The rows of T fall into a few groups, and each row is roughly a mix of its group's hidden directions.
T, 124 rows:
[[ -6  34   1 -22 -34   4 -18 -17  22  -7]
 [-25 -37  13 -12  21  -4  -1 -33  11   6]
 [ -4 -29 -22   3 -40 -17  -1  17 -18  11]
 [-13   4  10  38  31 -33   6  -1  14   5]
 [ 23  -5 -11  23  31  18 -12  36   7   3]
 [-28 -23  15 -17 -35   8   0   9 -29  -4]
 [  1   6  -9 -29  22  -5 -22 -22   4 -39]
 [-21 -26  -2 -11  39   3   3 -28  19   8]
 [ 18   5 -20 -13 -19 -12 -18   1  47  -3]
 [ 30 -15  22  18  22 -38  10  -1   6  -1]
 [-12   6   1  -1  36  12  20  22 -39  -1]
 [-11  -2 -16  -9 -28  19 -45 -11  14   1]
 [ 29  -1 -28  18  25  22  26 -13  11  -4]
 [ -9  23  41   3   0   3 -16   8  28 -24]
 [ 25  21 -29  23  11 -28 -11 -17   8 -13]
 [-20  16  22  13 -30  -8 -32 -19  10 -15]
 [ 52  -8  -4  15 -19  12   0   9  19   3]
 [ 19   7  25 -17  15  -9  23 -38  -8  18]
 [-38 -14 -12 -12  -4 -40  -9 -11  14   5]
 [ 12 -39 -16  11 -14  13  -1 -23   0  32]
 [ 18  13 -17  -3 -36 -19 -13 -18 -27 -16]
 [  4  -6 -27  14 -27   3   1 -37  -8 -29]
 [-29  -6 -21  36  13  -2 -20 -12   7  25]
 [ 37 -28 -17  15  -3  17  -5  -4  11  30]
 [-24  -8  -6 -12  28  25  -7  12  36 -15]
 [-42  13 -16 -11 -31 -17   3  -9  -6 -18]
 [-32  19  19  23  32  14  18  14  -6   1]
 [ 27  25 -16   1 -11  21 -18  35 -10  11]
 [  8  10  21 -34  -7   6  20 -39  15   8]
 [-33  32 -16 -14  20   0  12 -27  14  -5]
 [-14 -25   6 -14  17 -20 -10  16 -32 -30]
 [-25 -36   5  13  24 -20 -10 -12  -3 -26]
 [ -7 -40   2 -17 -30 -10  -3   9 -31  -2]
 [ -2  19  13  -1  29  34   3 -14 -19 -31]
 [ -2 -23  -8   1  39  22   8  19 -30 -13]
 [-30 -19 -17 -20   9 -36   5 -14  22   3]
 [ -2 -12 -31 -26  27 -20 -19 -12  -5 -24]
 [ 38  14  -6  23 -22   4 -24  25  -7   8]
 [  0  28   7 -12  14 -16  -7  47  -9  15]
 [-36  23 -20  -2  33  -6  -3  12   7 -20]
 [ 25   6   7 -16  -5  19 -12   0  43 -26]
 [  8   7 -13  -7  41  -5  34 -23  -3  16]
 [ 41  36  -2 -17 -22  10  -6  -4  -4   9]
 [-45 -16 -19 -11   9 -30  -2   6  -1  13]
 [-25 -46  14  -5 -23  -3   1  12  -9  17]
 [ 39   6  -8 -30 -37   0  -4 -10   3  -2]
 [ -4  -1  28 -49   3  -8  13  20  -5  11]
 [ -1 -38  12 -23  -1 -22  -9  17 -32  -4]
 [ 24 -16  -5  -6   4 -19 -20 -34   2 -34]
 [ -2  32 -13  -5   6  -2  39 -18   3  30]
 [-15 -15  20 -16  10   9 -32 -25  32   1]
 [  6 -32 -23 -18 -31   0 -29 -14   9  -2]
 [-20   8  -8 -12  14   6 -36  20 -32 -18]
 [  5 -15   1  20 -14  14   9 -34  34  25]
 [  1  24  26 -30 -19  10   0  26 -17  21]
 [ -3   2  49 -27   4  -1 -14 -20 -16  -4]
 [ -7   9  11  22   3  12 -52  -6  19   8]
 [-32  -8 -25 -17 -32  -4  13 -26   8  -2]
 [  5 -37 -35  -6  21 -19   4  17 -14   8]
 [-18 -27 -36   3  -5  25   8  19  22  -7]
 [ 13  29  11  -5  44   6  -4 -16   8 -23]
 [ -3 -20  42 -20 -13  10   1  -3   3  34]
 [-17   0 -45  24  -6 -19 -23  -6  -6  10]
 [ -4  43   7 -18  16  20   6  31  -7  -7]
 [ 11  11  20   6 -33   5  -6  33 -17  28]
 [-13 -31 -15 -27  -7  25  23   7 -26  -5]
 [ 16  12 -19 -31  14  -9  35   2   5  27]
 [  8 -55   2 -18  -5 -14  15  -1  -2 -14]
 [  7 -22  29  17 -36 -28  -4 -13  -1   9]
 [ -9 -33   4  18  -7 -27  13  -5 -38   7]
 [-19   7  -5  39  36  -6 -17   1  -6  20]
 [-20 -15 -42  18  -8   0  11  26  -7 -19]
 [ 17 -12   7 -28  31   8  -5  -3 -26 -31]
 [ 35  38  -3   2  28 -18 -11  -6  10   2]
 [  8  41  19   0 -15  22  25  -4  15  18]
 [  2 -22 -24 -29 -12 -25  31   2 -10 -17]
 [ 12 -29   5  41  -9   1  20 -20  20   2]
 [ 13 -23 -11 -19  12 -14   3  46 -17   9]
 [ -7  49   2 -28 -15   6 -10  10  14  11]
 [ -9  34  -1   5   1   2  -9 -26 -13 -42]
 [ 23  32   7  -8  34 -10  11 -26  -4  17]
 [-34  -8 -23  -8 -38 -14  13 -19  -8  -5]
 [  3  26   7  22 -22  11 -15 -21  34  19]
 [-15  24   8 -20   9 -14 -19  24  -4 -39]
 [ 25 -28  -9 -19  14  -5  21  10 -37   0]
 [ 23   1  46   6  12  14  32   4   1   3]
 [ -1  23  37 -29  -5  -3 -11 -30  14  -3]
 [-14 -31   5  -6  24 -33   1  15  -6 -29]
 [-30   8  19   1   5  40  11 -21   9 -21]
 [ 33  21   4  13  13   6  21  36 -20  -2]
 [ 21  21 -26  15 -31   9   4  33  -8  -3]
 [ 46   0 -26  -3  30  -7   7   9  11   5]
 [ -5 -10  47   0 -12 -21   0   2 -31 -11]
 [-34  -7  -4  -7 -29  -6  22 -10  32 -16]
 [-16   2  -4 -27 -44   7  10 -24  16  -5]
 [ 11  27  -7   4 -32 -13 -35 -16  18  -8]
 [-31   5  -6  30  -3 -20 -16 -24  -1 -30]
 [-28 -12  -8  17  -2 -28  -3 -40  15  -9]
 [ 15  42  15 -12  32  -3 -11  -9  -4 -20]
 [ 31   6   9  12  10 -49   6  -5  13  -2]
 [-11  -4 -17  22  22 -50   9  -2   5   0]
 [ 25  26 -10  -9  34   8   1 -10  -4 -34]
 [-30 -13 -24  -4 -18 -20  29 -20 -19   0]
 [ 14  36 -29  -9   7  21  25  15  15  -4]
 [  8 -13  21  -9 -26  22 -35   0  30  -1]
 [ 13  15 -28  32 -16  13 -20  -6  31  -6]
 [  1   4  12  10  -2  22 -41  12 -21 -31]
 [-35  26   6   4 -17  -1  -5  23 -20  29]
 [-35  -1  17  34  24  19 -16   1   8   8]
 [ 13   3  39 -19 -16  16  31   5  12 -17]
 [  6  16 -14   9  50  11   5  26   8  -5]
 [ 32  -8  19   5 -41   7 -27  -1   3  11]
 [  3 -34 -11 -22 -32  16 -27 -11   9  -4]
 [ 21  15  13 -14 -17 -15  -8 -39  25 -18]
 [ -2 -14 -30  28   8 -11   8  25  27  24]
 [  8  -2  40 -14 -20  27  25   0  17 -13]
 [-11  20 -22  20  -6 -32 -33 -14 -15   7]
 [-44 -15  -7  -4  -2  41   6   5  -9   0]
 [ 43  20  17   4   2 -36  -4  -2  12  -5]
 [ -9 -12 -28  -1 -18 -41 -22  -8  20   7]
 [  4  15  -1 -11   8  -7  14   7 -52  24]
 [-38 -20  30  -1 -26  19   3 -11   0  10]
 [  3  17  -7 -23  10  -1   2  49 -24  -6]
 [ 42  23 -34  11  -1 -18  -2   0   8   9]]

One row of each group comes first, with its name. Which group is each row after those in?
[  6  42  -8  -7  23 -10  -5  35  -9  -8]
(43)
[-21  -7  20 -10 -42  -1  10  18 -12 -26]
(85)
[ 20  52   0  -4 -14   6 -11 -21  -8  -3]
(124)
[ 22   4  -5   6   9 -56  -9  -1   9  -9]
(131)

[ -1  -5  14  -6  36  19  22  -3 -38 -11]
(124)
[ 10  30   7  -7  43 -12  -6  30   5   2]
(43)
[  8 -32 -11 -30 -34  13 -18  -8   6 -10]
(131)
[  4 -26  37  -5  22  28   9  16 -18  -8]
(131)
[-29   0 -13  -2 -38  18   1 -18  29   2]
(131)
[-37  22   3   9 -36 -11 -13  12 -18  -4]
(43)
[-26  27   9  -8  37 -20 -17 -16   3  -9]
(85)
[ 13 -12 -19  22 -26  11 -40  15  13   8]
(85)
[48 18 26 -4  1 -5 24  1 -5  4]
(131)
[-33  12  -7 -13 -19 -24 -12 -38   0  -1]
(85)
[-14 -41 -25  -2 -13 -17 -26 -13  13  -4]
(131)
[ 25 -17  -8  -3 -33 -27 -22  16  15  14]
(124)
